In the rows, 128 means zero.
The rows below come in pairs that one turn or mirror swaps. Which row does each named row swap with?
tanan: [ 76 158 140 125 125 130 147 148 127 112 123 148 115 110 116 140 126 115
 128 104 136 143  95  93 123 116]
libo: [123 122 120 164 182 124 129 122 151 131 132 116 132 119 157 126 141 124
 112 139 160 123 150  97 119 138]
Fozo: [105 148 113 129 123 133 160 136 135 143 102  84 144 156 141 120 124 119
 122 148 123 117 121 117 105 116]
losav: [122  91 137 122 121 161 111 127 143 114 141 138 153 148 170 115 103 119
 162 133 114 147 133 118 126 151]
volek: [119 130 140 129 142 132 132 121 149 124 150 140 139 164 140 131  99 112
 156  98 126 129 121 147 170 115]
leson: [120 143 111 105 129 111 128 123 110 146 137 142 123 144 125 121 162 127
 118 128  99 142  89 108 129 141]
Biku: [113 145 111 129 124 138 165 122 120 140  96  83 153 141 129 118 121 118
 131 138 117 117 133 114 109 109]
Gup: [100 114 109 146 112 118 128 155 152 137 163 144 137  93 128 132 124 157
  96 127 124 120 136 120 144 126]
Kasi: [129 122 129 111 124 141 112 147 147 125 154 127 131 129 122 118 164  75
 109 139 132 148 145 146 102 138]
mefu: [106 107 111 147 108 127 137 143 142 132 153 139 124  81 123 121 122 158
 100 111 117 119 137 124 150 119]
Fegar: [140 113 117 103 102 112 143 139 137 142 115 116 162 105 151 112 114 119
 106 172 136 127 125 127 144 149]
tevu: [119  92 135 163 140 129 109 104 134 118 128 137 171 133 168 122 137 118
 127 121 158 112 142 147 140 136]
vifu: [119 106 141 168 135 167 128 106 130 115 131 131 126 122 130 153 107 140
 178 110 124 135 126 119 120 108]
Bor: [129 126 132 128 149 134  94 123 109 133 138 149 139 131 145 109 119  80
 117 145 155 116  82 137 111 110]
Muke: [128 121 127 134 145 136 124 118 166  96 132 125 139 129 159 126 133 166
 105 128 138 152 123 123  89 125]
dop: [ 87 128  87 133 143 119 135 132 139 134 135 124 121 141 121 140 101 131
 120  98 161 124  89 115 140 119]
duret: [113  93 159 128 107 159 142 132 113 115 148 143 140 108 113 152 140 148
 126 155 161 143 134 122 165 118]
pom: [117 107 160 120 117 132 111 157  98 139 118 154 158 118 150 109 140  87
 130 121 156 132 105 140 126  99]
Rubus: [ 84 128 140 134 111 119 139 143 123 120 129 110 112 165 122 134 131 119
 150 148 159 107 112 151 122 123]
Zaz: [141 120 156 113 138 134 125 123 125 121 126 151 139 101 150 105 108 109
 140 132 150 136  66 144 122 108]
Las: [135 110 126 117 132 155 121 142 104 127 133 120 135 114 152 125 127  81
 152 143 140 119  96 137 120  73]
nive: [119 117 156 122 107 138 146 131  75 142 115 127 139 111 159 137 136 144
 129 124 119 124 154 109 146 102]
ludop: [138 115 162 102 139 133 121 125 106 107 144 139 124 132 145 117 140  91
 132 123 167 150 114 147 114  96]
Sogiv: [ 87 110 125 151 119 123 129 130 129 131 173 136 134  83 123 123 120 135
 108 132 110 113 126 105 142 123]
dov: [174 133 127 159 129 161 119 128 135 122  99 152 115 105 117 141 106 111
 114 113 154 136 137 113 153 131]
tel: [117 121 139  88 134 149 129 148  95 133 142 137 114 146 127 159 152 129
 121 113 143 155 123  85 137 136]
futi: [152 128 126 145 130 160 122 137 129 105 108 150 115 141 135 141 156 130
  97 114 167 153  92 109 152 125]
Zifug: [105 118 114 146  96 125 136 135 143 117 162 126 133  83 110 142 101 153
 117 127 119 115 123 120 126 125]
volu: [135 110 141 102 115 156 100 150 131 137 118 138 113 141 157 114  93 103
 134 127 155 138 112 165 128 106]
zumu: [151 135 154 129 131 133 132 147 100 152 100 145 107 143 123 133 144 139
 113 116 151  97 101 111 128 140]
tazu: [128 125 148 137 126 143 125 105  83 120 130 125 143  98 148 122 125  95
 138 124 162 134 101 155 118  94]
Bera: [120 129 154 122 141 137 140 174 155 106 129 162 132 143 125 153 101 130
 150 129 146 131 129 125 109  92]
Gatoz: [124 133 128 128 126 130 126 123 159 115 126 129 153  91 154  91 122 100
 128 155 128 153 153  96 115 145]
Fim: [103 135 123 125 133 137 147 123 120 144  88  88 131 141 136 123 110 134
 135 157 111 120 138 142 103 117]
zito: [109 155 123 131 148 123 145 136 127 154 106  90 117 130 118 124 118 131
 112 146 120 144 150 123 109 103]
Kovop: [142 116 153 120 117 166 130 115  99 152 119 119 115  95 125 143 163 116
 124 142 118 152 151 125 132 132]
zuf: [154 135 117 127 155 146 122 115 146 109 105 147 146 115 117 152 135  92
 100 117 167 155 121 114 152 140]
pab: [102 119 126 166 101 112 131 143 145 107 148 121 140  98 115 139 115 142
 115 136  99 132 128 145 128 127]
menap: [164 119 115 128 142 131 120 134 139 122  89 148 145 121 119 158 114 118
 118 124 174 129 107  98 149 148]
muso: [103 154 119 127 131 151 169 116 132 126  92  98 125 138 137 124 114 129
 118 152 120 118 141 104 113 130]
domum: [157 122  88 131 130 176 116 149 141 104 115 158 118 102 129 160 128 115
 119 125 147 131 142 130 146 123]
Dek: [128 119 104 168 113 160 115 107 119 125 131 121 118 139 138 120 125 130
 140  89 110 118 147 106 124 141]
veko: [119 118 128 142  98 144 145 125 159 113 140 124 108 137 142 113 144 111
 153 130 128 116 117  98 109 169]
zovo: [170 147 135  84 124 119 139 124 113 128 155 128 134 131 128 129 149 130
 124 132 138 134 141 135 144 149]
vimun: [167 129 137 130 134 155 108 144 143 107 117 179 139 137 112 145 107  96
 131 114 143 143 137 128 136 140]
Nuv: [ 77 130 146 110 142 132 147 140 119 160 133 158 149 110 144 145 137 125
 142 135 151 130 157  97 139 124]
Tiluv: [ 87 135 116 142 130 140 130 149  81 142 140 140 153 151 109 147 122 109
 152 120 125 136 139 123 147 138]
rem: [100 137 159 146 121 134 149 154 117 135 111 150 134 110 143 142 136 122
 118 139 115 103  81 139 124 153]
luned: [161 123 109 144 129 151 111 145 146  98 101 154 127 140 131 128 131 122
 124 104 178 135 137 107 115 140]
satom: [123  75 125 158 133 145 126 107 133 104 117 113 134 120 139 106 146 105
 156 149 127 135 154 135 126 112]
fotar: [158 116 112 117 116 135  99 148 118 106 142 131 149 135 112 173 124 102
 119 120 177 141 134 122 131 122]
Zodo: [116  99 134 111 135 128 109 112 119 134 119 132 135 108 161 105 127 101
 128 125 168 132  77 156 132 123]
tozu: [125 118 122 135 126 117 107 155 146 150 142 143 130 126 112 127 122 132
 127 165 155 115 175 127 147 152]
vik: [ 97 145 119 118 127 145 155 119 135 155 103  81 129 127 129 123 111 110
 111 146 125 132 149 117 122 107]
bipe: [121 119 129 129 134 150 136 150  92 138 102 162 104 110  84 148 142 143
 144 126 125 123 127 118 127 118]
Zime: [143 104 132 133 111 134 143 144 124 109 142 114  91 135 158  98 126 146
 142 149 140 140 155 119 142 140]
bebe: [143 119 138 139 142 152 100 128 108 138 125 156 182 124 161 103 125 114
 135 147 147 144  96 133 125 112]
tesip: [119 114 120 130 143 111 138 116 158 109 120 152 153 146 168 129 120 148
 137 141 112 150 135 107 159 117]
Latuf: [124 123 123 138 136 189 119 107 128 150 129 117 125 158 105 104 115 118
 155 145 145 135 121 121 115 137]
pugo: [107  96 117 156 117 112 119 142 136 126 154 121 119  95 103 151 130 148
 105 126 114 121 138 117 147 126]
Pape: [150 128 128 133 135 141 122 137 142  90 101 169 127 128 142 157 121 115
  90 147 171 127 121 120 149 129]
keda: [110 130 161 128 134 135 120 152 133 160 119 138 161 132 119 144 136 108
  92 129  97 144  98 110 127 117]

Zifug is swapped with vik
satom is swapped with bipe
Nuv is swapped with veko
Zime is swapped with Tiluv
Gup is swapped with Fozo
Biku is swapped with mefu
bebe is swapped with futi
Muke is swapped with keda

The rows below come in pairs that one turn or mirror swaps. Which row does each named row swap with?
kedid: [153 124 118 110  83 147  72 142 150 148 113 156  94 135 126 120 136 115
 124 113 147]
Besav: [118 123 135 113 124 135 117 138 164 145 117 132 101 137 116 150 142 168
 107 146 161]
gifi: [127 110 105 122 111 172 120 124 120 108  89 112 143 116 144 105 114  91
 141 143 134]
rilu: [137 127 155 106 120 165 115 131 135 126 122 114 107 149 140 158 113  75
 118 133 146]
depud: [139 120 119  90 135 161 125 102 182 125 126 139 147 128 143  90 125 127
 139 149 110]
vezol: [142  89 132 111 116 124  89 132 118  94 100 141  83 154 123 128 130 111
 125 114 127]
Pirug: [130 129  93 102 115 150 107 176 121 124 141 123 126 151 125  80 146 120
 133 115 154]
pubir: [109 114 124 117 114 163 119 137 113 114 119 131 112 122 115  95 182  83
 121 131 126]
dumer: [137 125  99 104 141 170 126 156 155 116 131 133 139 156  98 151 108 121
 135 143 140]
faz: [115 123 149 109 124 131 129 130 130 161 116 123 114 108 122 167 141  94
 135 132 122]
Raras: [138 119 133 142 110 121  88 153 172 158 136 151 139 113 114 124 118 120
 122 124 133]
datir: [103 117 103 119 114 140 113 157 177 163  84 131 115 110 141 104 120 120
 145 142 123]
guvak: [108 136 120 109 129 140 101 152 144 156  85 113 110 132 125 138  78 118
 146 123 123]
zube: [125 131 106  96 115 176 146 112 134 154 141 130 101 110 131 118 126 134
 125 147 160]
Pedi: [ 92 154 141 124 141 140 137 124 159  95  81 114 118 130 125  98 128 121
 147 150 135]
melet: [116 131 134 101  88 151  99 127 164  90 123 145 105 137 161  78 132 134
 117 145 119]
mizab: [147 120 117 128 135 129 141 137 114 145 121 136 103 101 123 150 141  97
 147 128 104]
fitog: [143 149 141  98 131 162 135 143 143 122 122 106 133 147 137 138  99 138
 177 135 121]
gusaz: [143 142 112 105 135 145 133 171 133 118 104 147 147 144 161  79 119 124
 121 140 108]
guzag: [123 133 117 127 137 121 125 114 174 127 114 113  87 124 107 155 143 110
 144 132 129]
gezod: [100 110 115 101 156 130 115 142 114  99  95 155 130 156 133 112 140 111
 135 135 154]
Vaz: [120 117 150 116 113 143 105 144 126  99 114 137 109 137 126 124 109 187
 122 123 114]
mer: [134 148 144 109 143 144 126 140 155 126  87 158  90 144 114 131 125 125
 163 170 141]
tonu: [157 105 132 118 112 112 100 147 142 104 123 147 119 145  97 103 144  97
  97 153 127]
gif: [127 126 137 124 121 144 127 127 164 137 145 141 112 127 117  98  74 152
 115 116 112]
Muge: [109 155 119 123  97 128 135 103 134 132 121 142  94 115 163  80 124 124
 132 134 123]
fuliv: [146 133 142 134 131 143 146 113 109 136 101 149 126 153 140 111 138  76
 113 137 117]
Paz: [118 124 137 118 104 150 137 135 162 119 120 137 122 131 111 115 197 119
 109 139 121]
Zuka: [171 125 143 103 136 142 116 133 134 125 100 125 122 106 132 104 162 160
 126 141 110]
boru: [ 97 126 106 103  98 173 109 144 143 116 108 144 100 149 147 133 149 110
  90 130 132]
Buf: [124 130 136 106 156 160 141 125 111 113 113 128 132 125 156  92 138 119
 165 117 125]
Zapi: [108 103 165  87 140 145  98 117 149 138 114 103 133 131 118  82 129 111
 146 129 132]
nug: [125 129 133 162 127 128 125 185 125 121  94 126 126 139 127 119 149 121
 146 144 133]
kelub: [ 98 125 145 100 122 122  91 141 143 121 133 168  98 169 124 114 143 141
 132 120 107]
Gar: [106  96 100 145 131 133 120 113 148 123 115 122 147 116 124 123 132 113
 161 117 120]
gudu: [106 166 110 136 129 141 129 135 161 132  92 143 102 123 157  99 132 142
 143 144 113]
lemi: [155  94 137 152  96 157 118 123 141 126  92 105 101 149 127 116 135 139
 104 131 143]
Sek: [127 140  95 119 123 126 115 117 148 113 102 141  99 148 124  96 123 136
  86 141  90]
zuleb: [175 117 127 113 133 145 119 112 115 118 138 153 110 166 142 108 148 108
 122 131 131]
zor: [146 146 103 108 138 148 131  96 136 142 130 145 120 155 103 127 139  86
 152 122 126]
Sutu: [135  83 157  98 121 168 121 151 125 121 110 150 139 128  97 138 119 111
 152 138 143]
bar: [135  96 141 134 100 127 100 146 145 133 132 129  88 142  95  89 129  87
 104 138 139]
Pego: [130 126 126 117 120 145  91 131 175 164 138 134 111 115 141 127 141  99
 155 122 160]
gom: [108 106 122 111 137 122 107 135 131  97 143 120  91 136 119  80 123 109
 156 112 135]
nog: [110 131 145 101 118 160 135 136 166 165 129 122 125 133 147 107  91 138
 108 142 129]
lal: [135 123 114 134  85 158 116 132 157 131 141  91 137 137 120 122 133 149
 106 122 113]
divu: [149 119 151  89 110 169 104 156 147 144  99 110 129 156 164 104 134 134
 132 116 122]
bibi: [143 103 115 109 124 146 140 128 116 140 112 136 115 181 121  98 113 140
 116 139  92]
fosom: [137 145  95  93 139 158 142 131 138  82 123 151  88 124 135 122 131 139
 108 121 121]
Sitif: [147 101 138 118 121 172 115 149 135 140 143 118 116 108  81 141 134 132
 133 141 141]
gobe: [125 132  82 122 122 141 129 159 139 131 125 147 136 166 104  94 142  98
 125 115 116]
Rir: [127 160 127 127 129 145 139 156 133 121  82 131 111 129 163  86 116 110
 135 114 115]
babo: [147 129 106 123 120 129  98 144 166  92 153 147 127 126 130 134 149 106
 110 135 113]
vipi: [131 116 113 116  93 179 134 133 140 170 108 155  94 126 125 142 102 121
 108 136 143]
pidif: [143 114 154 116 113 157 107 136 178 131 139 124 107 122 131  84 130 164
 121 133 152]
Dal: [ 99 133 131  87 122 160 107 161 163 114 124 107  92 146 120 117 102 115
 134 104 159]
laru: [119 124 138 123 122 146 107 143 129 132 120 141 110 177 130  96  74 153
 136 131 124]
pog: [149 130 133 121 129 145 131 137 142 120 117 107  55 107 133 124 138 146
 139 134 140]
rirut: [ 97  97 151 145 116 139 135 105 135 131 139 149 110 131 113 120 117 132
 114 160 128]
pazo: [158 145 125 128 109 132 123 156 129 134 131 118 121 146 121  99  84 143
 161 125 138]

datir is swapped with bibi
gudu is swapped with laru
Gar is swapped with lemi
tonu is swapped with faz

